The same turns and mirrors carry the whole set onto itself, and each row onto the other rows of its family. Which rows share a family with each named row? Give them in list order.
These 32 rows form 4 families of 8 rows each.
gel: -16, -2, 5, -17, -5, -10, -2, -6
dabez: -7, -1, 5, -16, -5, -6, 11, 0
Fotu: -4, 1, 0, -19, 7, 8, 1, -10
Big: -9, 1, 11, -7, -8, -3, 13, -6
kuz: -14, -34, -7, 8, 3, -1, -12, -5
Libuf: -15, -29, -12, 10, 2, -9, -1, -1
runof: -16, -27, -19, 6, 2, 0, -6, -3
Fiboz: -10, -2, -1, -23, 1, -5, -1, -2
pob: -11, 2, 3, -18, 4, 5, -6, -16
Dotuz: -6, -24, -13, 16, 2, 11, 9, -7
kub: -4, 4, 9, -9, 1, 10, 8, -16
babil: -10, -6, 9, -18, -9, -5, -2, 0
togi: 1, -1, 10, -13, 1, 14, 2, -12
tugi: -7, -4, 5, -22, 1, 5, -9, -9
Tati: -2, -4, 14, -10, -9, 2, 11, -4
soten: -9, -24, -19, 10, 8, 12, -3, -11
meni: -7, -27, -7, 18, 1, 0, 11, -5
dof: -7, -5, 16, -10, -7, -8, 5, -6
nela: -5, -25, -11, 15, 11, 11, 4, -13
finet: -4, -30, -1, 18, 3, 9, 3, -8
pek: -10, -32, -1, 15, -3, -2, 1, -1
Loruz: -7, -30, -6, 11, 9, 11, -10, -11
favo: -7, -29, -7, 17, -8, -1, 7, -6
kema: -12, -27, -14, 14, -4, -2, 7, 0
ditu: 0, -2, 16, -8, -2, 5, 7, -13
zopa: -9, -6, 10, -19, -1, -6, -8, -9
Vuk: -13, -27, -17, 7, 12, 3, -9, -10
tebub: -2, -26, -9, 15, 0, 13, 3, -15
Segok: -3, -3, 11, -16, 4, 6, -6, -17
dako: -9, -28, -16, 7, 4, 9, -12, -15
kidi: -14, -31, -13, 8, -5, -6, -8, -5
rubot: -1, 2, 6, -13, 1, 6, 14, -7

Which other rows belong to the same family as Dotuz? runof, soten, dof, kema, ditu, zopa, Segok
Which other rows belong to the same family as dabez? Fotu, kuz, Fiboz, finet, pek, Loruz, rubot
Which other rows belong to the same family as kidi? gel, Big, pob, kub, favo, tebub, dako

The same turns and mirrors carry the whole set onto itself, and each row onto the other rows of its family. Which rows share a family with each named row? Give them in list order.
These 27 rows form 9 families of 3 rows each.
dis: -2, -13, -14, -18, -7, -7, 5, 9, 17, -3, -15, 4, -27, 23
mosub: 23, 5, -12, -31, 11, -8, 7, -6, 9, 10, -9, 11, -6, 4
Samon: -3, 2, 7, -10, -8, -1, 5, 13, 16, -8, -23, 3, -28, 21
nele: 7, 12, 6, -8, 2, -1, 0, -5, -16, -17, -23, -3, -17, -2
lavun: -11, -9, -4, -17, -4, -5, 5, 8, 18, -19, -18, 5, -19, 23
ziluz: 15, 4, -1, -27, 12, -14, 12, -1, 11, 19, -8, 14, -10, 9
zadid: 2, 3, -5, -16, 7, -6, 0, -11, -14, -27, -17, 0, -5, -2
saz: -18, -10, -7, -14, -1, -5, -3, 8, 12, -7, -17, -2, -23, 25
Pata: -11, -3, -1, -3, 1, -7, -8, 11, 8, -7, -19, 3, -17, 34
Tuvab: 14, 8, -2, -33, 14, -6, 9, -4, 18, -2, -10, 16, 2, 9
Liba: 6, -4, -15, -13, 1, -7, -1, -9, -19, -16, -16, -5, -18, 0
ruzed: 3, 8, -7, -17, 17, -4, -1, -14, -22, -7, -19, 8, 3, 8
busu: 8, 8, -4, -32, 18, -6, 2, -2, 17, 14, -8, 11, -1, 12
duna: 13, 13, 2, -20, 18, -8, -4, 2, 13, 12, -11, 14, 3, 24
Gogep: 3, 4, -5, -28, 15, -4, 7, 1, 15, 12, -16, 20, 0, 28
givos: 8, 5, -8, -20, 9, -15, -6, -6, -19, -6, -27, 0, -3, -6
gedo: 6, 0, -4, -11, 7, -13, 3, -11, -24, -5, -15, -1, -15, -3
Dabap: 19, 14, -2, -19, 24, -10, -2, -5, 14, 11, -17, 5, 0, 9
Kun: -12, -11, -8, -15, -6, -14, -4, 13, 4, -8, -32, -1, -21, 18
Pami: 2, 3, -5, 0, 13, -9, -10, -8, -13, -15, -25, -11, -13, 5
depul: -5, -5, -4, -6, 6, -9, -3, 10, 23, -1, -23, -2, -21, 28
Sipom: -18, -9, -8, -9, 1, -3, 0, 3, -3, -12, -25, 5, -16, 30
turul: 20, 18, 8, -25, 9, -2, 8, 1, 13, 7, -16, 12, -8, 6
kavun: 11, 4, -5, -33, 9, -15, 3, 8, 18, 15, -23, 13, -3, 12
piz: -10, -14, -3, -10, -6, -12, 7, 8, 6, -1, -16, 3, -30, 22
satol: 4, 11, -1, -5, 14, -8, -12, -8, -20, -11, -16, 0, -1, 11
Zug: -2, 5, -8, -15, 13, -6, -7, -13, -20, -11, -15, -5, -6, -2

Which other rows belong to the same family as depul? Dabap, Pami
Which other rows belong to the same family as Sipom? ruzed, Gogep
Which other rows belong to the same family as gedo? ziluz, piz
Which other rows belong to the same family as Zug? saz, busu
Which other rows belong to the same family as Tuvab? lavun, zadid
Which other rows belong to the same family as mosub? dis, Liba
Which other rows belong to the same family as givos? Kun, kavun

